In the data rows, 128 means zero.
Every row has a hidden score from 0 to 20. What is each row's score? 10 is about the middle. The score is a weighted sum of the row's numbers plus the product of two more (or one squared), each taken from its middle value.
[116 129 129 130 119 129 122 124 138 133 112 149 135 99 103 137 100 110 122 143 117 143 105] 7
[189 123 137 121 150 161 122 127 128 102 136 152 122 142 115 99 130 110 102 127 99 117 156] 10
[128 140 120 135 127 138 108 112 117 112 143 138 127 127 116 127 106 123 118 128 131 127 141] 10
[163 133 180 121 162 166 172 149 154 87 150 169 123 159 166 99 193 115 179 153 157 142 166] 3
[76 91 81 3 209 51 132 240 147 194 37 18 1 128 107 220 77 64 122 118 105 146 211] 8
[164 141 137 168 100 157 129 68 137 106 164 164 177 145 120 67 156 157 137 118 153 106 100] 12
[146 156 159 210 86 159 130 53 150 106 185 191 215 126 145 80 151 156 159 162 181 106 85] 12
[92 123 108 135 119 92 120 119 134 158 102 117 126 117 133 156 123 136 128 110 136 141 109] 11
[140 120 95 126 108 121 89 116 98 148 121 107 120 107 91 122 102 148 87 94 85 98 98] 13
[143 109 91 101 150 120 127 154 132 122 117 116 100 120 102 153 135 128 99 130 87 125 137] 10
[189 173 181 120 195 186 194 156 160 57 169 167 132 187 167 88 177 68 174 196 154 138 190] 4
[129 147 136 165 98 132 111 82 145 119 170 174 167 138 112 121 131 144 134 147 167 103 133] 12
[136 153 144 119 120 122 119 99 132 138 124 133 141 126 116 106 114 134 136 137 117 131 114] 11
[127 127 163 122 136 133 172 152 147 111 125 142 137 144 163 118 164 132 158 150 138 147 136] 8
[38 87 67 144 31 39 51 84 77 222 57 67 118 61 93 201 21 164 62 86 104 134 20] 16
[129 132 138 158 99 141 139 106 139 128 127 139 160 103 155 101 140 124 152 152 134 132 102] 9
[91 100 111 122 95 67 75 67 125 182 88 110 153 90 88 156 66 161 102 101 137 115 60] 18
[142 123 133 139 136 138 127 137 123 122 138 139 125 129 127 116 145 132 124 117 130 133 147] 10
[145 119 122 143 121 140 142 134 111 106 155 145 134 151 114 104 158 149 119 105 120 117 124] 8
[78 105 70 135 85 74 78 96 102 173 100 105 133 107 102 160 66 161 111 107 123 117 87] 14
[81 99 85 40 176 91 159 236 106 162 66 34 29 128 145 187 141 120 129 69 87 151 161] 5
[89 135 116 142 102 92 109 119 141 165 107 116 134 80 133 159 81 110 139 139 129 104 73] 10
[118 137 116 177 92 135 130 76 141 139 184 176 187 143 124 119 144 168 171 144 183 120 151] 4
[148 153 143 154 122 142 117 103 132 121 130 169 170 118 122 131 136 102 119 157 119 119 112] 8
[143 144 164 121 147 151 162 136 146 98 143 148 131 138 154 109 172 118 157 149 148 134 147] 9
[126 114 92 130 106 117 73 122 92 151 115 103 118 129 99 141 85 145 88 74 92 111 104] 13
[167 148 159 123 166 157 152 149 148 83 145 162 132 158 134 106 166 104 144 162 128 127 168] 9
[141 131 156 137 143 163 182 170 128 98 150 118 126 155 182 114 170 138 147 112 137 126 154] 8
[115 115 99 94 152 119 130 155 111 132 104 111 86 112 106 150 114 119 112 113 103 128 163] 11
[153 167 211 131 190 192 207 165 187 63 159 176 135 167 208 103 215 74 220 189 177 167 192] 2
[86 121 101 121 89 94 77 107 107 185 93 107 128 101 98 145 103 174 116 94 101 127 82] 12
[153 148 161 115 178 165 180 142 166 98 168 146 133 144 158 94 169 123 158 179 155 122 152] 10
[160 125 107 110 153 130 116 127 120 128 131 132 110 133 95 132 129 141 111 125 96 117 142] 10
[120 134 123 118 139 116 142 129 136 137 120 118 123 107 121 127 115 109 137 133 123 138 137] 11
[131 119 129 128 129 139 115 133 115 139 122 125 126 119 139 121 134 140 126 125 107 120 123] 10
[129 136 171 122 155 164 203 169 165 85 159 133 126 158 188 104 184 97 180 147 170 147 165] 8
[100 139 149 129 120 115 121 105 132 134 104 118 139 107 137 138 112 118 131 135 134 140 115] 9
[155 116 102 117 115 125 95 104 104 141 122 133 133 131 94 119 131 174 100 120 88 111 126] 14
[111 135 131 140 130 121 161 164 143 131 113 118 144 113 169 140 130 117 172 152 169 132 122] 9
[180 133 117 138 111 159 104 122 98 96 175 162 135 176 89 97 133 144 107 98 98 102 146] 8
[144 135 139 139 124 140 138 107 136 104 156 125 133 122 120 101 131 137 116 122 133 130 120] 13
[104 112 142 126 129 124 136 158 136 136 104 107 123 128 160 114 142 139 155 122 138 133 108] 7
[145 125 94 70 174 111 103 151 110 128 131 108 82 142 68 152 102 119 68 135 87 127 178] 15
[135 123 156 126 142 144 142 133 143 110 137 141 132 142 123 116 146 128 155 141 148 134 152] 8
[90 154 159 123 138 113 127 116 161 134 101 119 149 112 127 152 104 98 151 154 165 141 116] 9
[87 131 105 128 120 105 112 112 140 152 108 117 122 106 130 141 103 118 132 149 139 132 130] 12
[139 102 99 128 124 134 126 151 75 116 162 113 110 142 138 84 158 162 96 93 108 123 135] 10
[190 131 154 126 164 181 164 156 133 69 176 158 127 180 134 80 187 132 133 134 117 114 165] 6
[157 130 125 144 126 136 114 129 123 127 142 142 143 119 126 128 121 130 114 125 115 127 133] 11
[94 136 121 109 135 102 121 143 140 147 93 93 104 114 152 159 113 107 133 134 127 138 141] 12
[136 115 160 137 140 127 141 141 116 123 97 148 143 127 135 148 136 124 130 114 131 139 131] 10
[162 143 134 189 99 167 121 80 119 100 180 166 170 156 132 80 155 165 135 127 136 107 113] 10
[170 133 139 139 153 198 179 152 164 78 173 164 142 165 132 71 149 103 172 140 150 127 191] 9
[113 117 131 144 120 134 145 133 128 127 132 140 140 116 157 128 150 141 129 119 138 127 105] 10
[130 144 146 125 155 139 189 155 141 103 163 133 141 171 168 137 178 117 177 144 174 129 178] 10
[160 123 105 132 141 135 119 118 135 123 160 133 131 149 101 135 152 153 115 138 123 121 172] 5
[127 158 130 110 138 121 110 113 137 135 143 129 120 132 101 121 108 116 115 161 114 121 133] 12
[101 133 150 133 135 118 141 124 154 138 129 115 116 95 134 138 125 113 150 147 159 131 112] 11
[148 135 150 150 112 151 140 113 139 115 115 150 150 112 155 93 148 132 148 123 135 122 89] 10
[150 98 62 130 84 127 80 152 80 134 135 128 95 138 117 135 89 137 79 91 98 118 110] 5
[147 123 145 110 135 156 132 134 128 121 130 132 134 146 145 100 154 148 135 113 129 119 141] 9
[57 109 59 149 73 63 59 99 104 219 67 104 141 73 80 189 39 155 55 92 103 125 55] 16
[161 104 102 105 154 142 106 140 116 115 154 132 110 136 76 123 132 132 96 98 93 120 148] 9
[162 119 138 146 113 148 128 101 120 119 137 149 147 130 130 101 130 137 136 132 134 120 122] 11
[141 100 70 138 92 124 87 132 79 136 122 125 130 126 91 130 100 166 74 68 70 120 107] 11
[154 149 162 126 163 165 174 150 166 87 129 145 129 146 190 110 167 93 161 175 151 128 158] 9
[135 136 111 135 121 137 114 130 145 146 120 112 131 129 119 111 103 105 96 148 116 111 117] 9
[129 133 141 154 111 149 129 107 121 116 157 140 149 145 139 110 153 159 131 119 134 121 120] 11
[104 139 133 129 133 106 146 138 160 133 111 116 125 100 145 141 109 100 157 165 159 138 117] 10
[85 108 87 139 82 96 108 137 109 183 67 111 135 111 144 163 79 138 127 100 129 130 97] 10
[127 128 142 131 116 141 110 133 126 129 136 130 134 135 147 129 141 129 138 123 130 104 127] 9
[104 162 153 152 109 136 121 103 154 138 135 148 154 117 138 120 133 132 150 168 148 147 107] 13
[144 145 132 121 135 156 140 157 130 98 164 117 121 153 157 99 142 123 143 130 132 126 155] 9
[127 124 158 134 142 151 177 151 160 107 138 130 142 133 174 114 169 108 196 133 161 149 153] 14
[99 114 102 53 171 88 112 182 127 163 65 71 57 130 110 179 93 84 106 116 98 143 164] 10
[54 105 78 6 195 53 131 252 119 176 25 28 13 143 133 225 83 49 131 100 94 170 182] 10
[126 126 143 139 128 129 135 120 130 116 124 141 132 133 130 114 145 136 142 106 146 140 115] 10
[109 135 118 144 119 116 120 108 141 147 116 116 133 125 121 132 138 149 144 122 143 132 133] 11
[121 111 102 100 142 109 125 182 102 138 127 92 93 139 132 155 136 120 136 91 117 140 155] 13
[67 113 100 131 74 86 96 109 101 182 78 96 130 87 127 170 77 159 100 99 117 131 67] 13
[149 126 127 127 113 126 141 105 123 131 132 131 137 122 115 125 108 136 92 124 109 130 115] 13
[100 150 161 130 115 112 118 122 157 137 87 115 119 87 150 118 97 104 134 148 135 147 69] 9
[110 121 94 90 153 103 149 140 128 152 113 114 98 131 102 148 127 116 120 148 127 128 140] 8
[143 139 127 168 95 146 128 85 128 118 150 162 170 129 133 89 152 140 143 142 148 107 119] 11
[77 117 139 148 110 100 132 112 143 160 106 105 132 78 156 163 121 153 149 127 158 149 97] 14
[117 140 128 133 124 125 135 119 127 125 119 124 130 119 124 126 129 129 126 125 121 119 126] 10
[153 146 126 143 126 157 107 113 125 119 137 141 149 117 145 99 133 141 125 134 119 113 115] 12
[167 144 182 122 165 165 191 149 167 66 166 145 123 156 164 100 186 91 176 185 161 149 177] 8
[196 146 169 113 182 165 179 138 170 73 157 162 125 164 116 89 170 87 149 168 132 122 186] 9
[111 160 131 119 124 124 140 121 144 130 117 141 132 134 141 180 116 78 159 148 164 145 123] 10
[56 82 67 124 50 59 38 85 88 203 79 72 120 73 58 179 34 176 47 50 81 119 43] 18
[129 111 117 158 96 141 170 158 110 122 119 110 150 168 197 113 189 173 174 75 145 101 133] 13
[133 116 127 144 124 132 125 135 126 134 129 122 122 124 141 145 130 121 114 130 138 139 144] 11
[133 127 112 135 114 130 115 120 112 130 128 106 115 137 117 134 112 137 123 114 99 115 108] 10
[132 132 168 123 157 157 188 141 159 94 149 140 137 123 157 104 184 135 170 133 160 139 143] 10
[142 140 133 131 139 138 144 121 131 115 134 125 130 133 135 114 140 121 140 142 131 125 147] 11
[96 130 83 138 102 88 102 118 116 176 104 109 133 94 101 157 78 141 114 129 101 130 75] 10
[104 142 145 137 108 108 124 104 135 157 92 121 143 95 147 139 102 138 147 153 133 146 106] 14
[73 76 48 141 57 49 60 97 75 193 100 80 124 80 77 183 65 190 47 68 82 128 51] 17
[178 136 149 170 104 165 132 101 125 95 163 165 167 120 142 86 129 134 101 131 127 108 93] 9
[81 136 140 95 150 79 124 124 169 160 94 91 104 99 139 164 105 88 152 163 158 152 116] 13
[129 119 92 138 108 105 112 110 123 144 119 105 130 90 109 157 104 148 89 131 110 115 107] 17
[82 121 119 94 152 80 138 150 152 157 112 106 97 132 130 181 112 111 149 154 142 169 153] 4
[148 130 132 129 130 145 134 130 105 109 147 139 127 138 134 109 137 153 114 118 109 126 137] 12
[145 125 125 150 103 170 131 133 84 102 163 143 149 164 159 87 158 171 127 90 102 126 118] 6
[123 146 145 129 135 124 149 127 146 128 123 127 128 121 157 117 124 117 155 152 128 137 129] 9
[139 106 102 133 119 122 81 114 93 137 126 127 116 131 82 144 115 147 76 89 107 120 131] 13
[185 108 127 128 146 183 175 153 131 74 189 163 131 170 124 99 168 123 121 106 121 127 187] 12
[154 127 143 122 146 134 125 125 117 102 145 144 110 161 115 101 157 141 108 105 108 122 155] 14
[160 107 98 136 118 119 75 107 96 146 128 133 122 106 64 128 111 157 61 89 88 116 120] 15
[172 148 153 213 76 174 123 55 127 80 191 196 209 127 125 51 152 169 141 142 149 112 88] 11
[103 108 111 88 148 110 131 180 115 140 103 92 94 132 146 150 138 122 137 109 119 137 149] 8
[128 132 124 133 127 134 130 127 133 129 125 136 135 111 128 123 121 123 126 130 141 148 117] 9
[163 124 134 126 141 158 131 139 129 99 158 143 122 159 114 128 166 125 118 108 117 119 157] 9
[158 134 133 138 109 140 138 104 130 102 147 155 132 144 94 101 131 132 117 131 108 119 115] 10
[111 170 169 120 144 147 175 126 156 100 131 143 132 154 189 118 169 100 184 152 155 151 151] 7
[186 141 182 220 60 197 114 41 117 61 185 230 245 167 126 48 160 169 150 167 165 113 88] 8
[94 134 118 126 95 88 98 102 107 174 99 116 133 94 89 150 78 126 113 118 122 141 92] 10
[155 141 177 166 92 168 132 114 131 87 114 153 165 128 142 84 140 132 118 122 102 144 73] 2
[167 154 137 129 149 160 150 158 148 94 153 150 125 153 137 111 144 103 131 164 116 138 158] 6
[132 161 151 181 91 159 133 96 131 119 149 142 178 139 156 94 129 136 159 160 133 82 93] 4
[135 143 123 123 125 129 111 109 132 138 134 131 121 102 122 131 119 124 110 149 105 128 113] 13
[41 99 30 144 57 50 50 92 83 225 63 83 140 81 87 184 49 183 72 80 95 121 44] 15
[86 126 124 130 124 101 113 117 147 148 131 140 143 125 125 164 130 128 149 136 165 143 123] 6
[112 139 117 125 111 117 117 117 133 145 86 125 141 104 128 136 104 107 119 139 107 148 112] 8
[77 133 147 143 124 108 145 122 160 147 107 111 134 101 156 154 124 128 161 142 187 150 112] 12
[125 106 122 141 109 122 123 115 107 135 98 103 119 114 110 123 95 134 96 117 108 123 86] 10
[52 125 121 75 153 68 154 170 156 173 53 55 78 101 176 196 105 103 153 145 132 163 136] 12
[109 123 138 133 128 112 133 121 147 142 111 124 149 137 153 136 130 118 158 146 145 160 133] 11
[82 112 113 132 80 93 112 121 123 165 96 79 132 98 145 155 97 138 120 95 130 128 82] 19
[109 146 124 107 147 108 107 129 134 143 127 127 119 105 100 150 90 109 142 163 125 141 117] 8
[98 96 47 142 74 99 73 106 98 179 103 110 135 103 84 171 73 156 83 76 103 122 92] 14
[166 129 132 130 146 147 99 111 132 119 155 132 120 131 91 118 111 116 99 141 104 111 137] 12
[76 91 55 136 73 95 90 123 81 191 89 84 122 99 128 187 97 167 115 71 108 110 87] 13
[179 164 182 123 191 184 179 153 176 60 176 173 132 170 171 95 186 96 170 208 160 130 203] 11
[138 99 119 84 151 124 125 157 114 129 129 110 101 142 88 138 147 144 114 78 123 125 162] 9
[65 122 141 111 124 99 180 166 149 144 83 99 112 116 179 174 125 111 154 139 149 155 124] 8
[207 165 179 119 189 203 180 146 143 52 187 180 123 165 129 63 197 103 156 176 122 111 195] 9
[164 163 176 130 178 183 202 177 184 72 159 169 124 158 219 91 177 83 213 208 190 139 189] 1
[150 130 125 136 122 135 146 117 124 111 153 132 127 149 117 112 152 151 129 114 131 116 143] 11
[81 114 125 46 183 72 133 186 150 175 57 57 44 99 117 206 89 86 133 133 110 143 153] 11
[155 138 154 181 92 185 86 43 111 92 212 208 202 164 91 64 180 211 128 96 141 110 110] 13
[134 136 163 134 154 152 158 149 152 103 136 139 130 128 166 108 155 95 160 153 156 134 138] 6
[174 140 193 129 179 189 194 182 178 55 160 169 118 158 183 103 203 80 178 182 164 164 193] 3
[102 121 136 110 129 114 120 139 123 145 86 103 121 130 154 142 123 134 131 119 125 130 139] 12
[98 115 90 52 174 88 143 181 120 166 87 77 67 128 112 190 104 112 112 130 95 140 179] 10
[159 140 155 176 88 166 112 64 113 85 184 189 180 140 146 49 175 146 140 129 148 100 113] 9
[137 111 143 150 101 152 145 146 103 98 142 128 130 165 161 93 183 146 113 85 131 129 128] 9
[146 145 142 194 90 168 139 92 127 101 185 174 193 120 156 83 151 149 146 137 141 119 84] 8
[91 126 96 131 91 90 91 95 119 172 93 105 139 95 106 162 85 139 110 121 124 126 92] 15
[159 156 176 117 166 172 163 152 169 78 156 153 124 151 145 117 162 95 150 175 130 137 180] 8
[119 128 112 107 165 115 122 137 120 138 105 113 94 104 117 147 100 109 130 128 128 120 142] 12
[129 113 139 140 133 130 129 125 131 106 155 121 121 147 122 118 129 122 115 104 132 146 131] 14
[160 138 121 183 102 159 127 100 130 102 180 181 184 136 129 113 137 143 119 163 146 109 111] 9
[101 105 81 23 213 71 114 208 107 175 51 36 12 118 97 203 89 71 110 111 84 167 202] 10
[111 128 110 94 169 103 143 187 134 149 101 95 89 128 122 154 124 111 141 129 110 140 140] 5
[79 117 83 140 92 85 69 84 128 188 102 97 126 86 86 170 91 168 99 102 116 113 87] 15
[142 135 168 122 139 163 152 147 136 96 123 135 118 129 173 104 162 122 132 132 120 126 118] 10
[107 135 124 46 175 82 147 216 148 182 69 64 36 100 97 200 62 43 118 177 100 133 168] 4
[190 143 183 116 183 187 175 147 148 63 168 170 121 162 136 77 187 104 151 155 127 133 188] 8
[100 177 196 121 168 129 174 126 209 116 128 143 136 123 191 119 155 73 230 196 211 161 153] 8
[121 110 121 89 156 114 135 163 131 129 117 103 80 144 106 155 123 106 106 114 117 154 144] 7
[107 116 87 134 102 106 133 141 112 150 143 107 129 147 122 152 122 147 133 107 126 120 132] 12
[100 113 142 71 156 97 142 164 133 149 104 103 88 129 115 166 109 97 132 121 129 149 146] 9
[109 141 139 100 133 118 145 146 140 138 106 105 104 127 140 129 125 118 148 138 122 130 110] 8
[55 111 84 133 73 49 97 65 139 209 99 78 130 55 70 186 59 167 93 123 129 128 60] 18
[139 151 145 168 106 134 130 97 133 117 141 157 157 120 157 102 127 126 144 143 150 122 99] 10
[108 107 87 69 171 95 144 207 111 157 83 59 53 129 119 171 129 106 111 103 84 126 167] 9
[102 128 115 102 152 103 120 142 135 151 104 98 97 116 109 153 111 103 128 141 127 132 152] 11
[143 121 136 109 132 138 112 145 108 127 124 124 111 155 108 135 126 132 107 98 121 136 136] 7
[166 135 141 150 110 145 114 91 143 105 151 160 163 145 110 94 141 142 130 138 141 114 104] 10
[145 128 114 136 115 141 125 112 121 121 139 152 143 146 118 124 126 122 133 125 135 119 131] 10
[111 123 121 125 107 124 101 123 124 144 108 108 126 126 116 129 103 149 115 98 127 133 105] 11
[127 149 150 176 90 146 142 87 137 117 140 171 177 121 159 108 158 138 155 138 153 118 94] 10
[113 142 143 139 113 135 131 113 132 123 120 126 139 108 158 108 127 120 148 129 147 133 101] 8
[135 123 138 121 132 152 127 143 107 125 133 118 123 137 144 105 146 133 131 95 127 119 137] 8
[166 153 149 219 83 170 129 40 110 79 201 219 216 155 135 64 149 172 148 133 176 104 95] 12
[135 123 129 121 113 135 151 142 104 124 117 128 135 150 155 126 144 135 140 111 116 129 130] 9
[72 113 81 130 79 92 76 107 109 174 101 89 108 98 98 149 92 149 91 91 98 127 88] 13
[111 130 115 136 132 126 101 129 137 131 138 117 127 142 117 136 128 104 124 142 144 146 137] 9
[147 164 145 128 159 146 123 131 143 101 156 171 126 130 118 104 134 97 137 189 138 125 158] 12
[139 146 155 117 143 137 153 112 146 116 157 119 121 137 128 104 122 114 143 151 133 113 128] 10
[107 140 131 121 120 104 130 122 144 145 132 112 132 100 138 142 129 138 148 132 139 141 129] 13
[140 139 135 138 121 131 133 106 143 118 145 137 137 118 112 124 95 118 110 157 139 119 118] 11
[163 117 101 117 144 138 115 143 115 127 149 122 103 140 87 125 130 144 91 116 98 105 164] 10
[151 134 129 169 106 162 106 125 106 122 144 130 142 152 143 106 132 138 127 129 123 103 137] 8
[145 107 97 75 161 105 138 162 124 136 123 104 72 140 79 160 127 136 100 112 97 130 185] 6
[138 130 126 134 132 130 113 113 135 123 132 151 133 137 98 131 133 144 132 123 127 116 136] 10
[83 128 100 125 96 92 113 108 136 170 105 100 137 96 127 146 79 143 123 130 138 137 86] 13
[104 81 50 127 75 100 38 110 69 180 110 107 134 81 84 150 69 166 37 73 85 112 71] 14
[177 160 214 128 201 195 219 168 176 46 164 167 123 172 208 84 222 73 217 195 165 142 197] 4
[147 152 173 124 180 172 175 160 148 69 172 172 133 169 153 95 183 101 167 158 143 148 171] 4
[178 154 160 200 89 185 142 75 127 91 206 190 191 158 118 68 157 168 131 136 158 102 105] 9
[110 108 92 138 95 103 105 117 111 154 107 100 123 109 115 154 88 132 106 95 108 122 113] 18
[145 140 137 128 147 129 161 140 142 103 140 152 139 148 143 126 152 95 153 160 152 142 159] 9
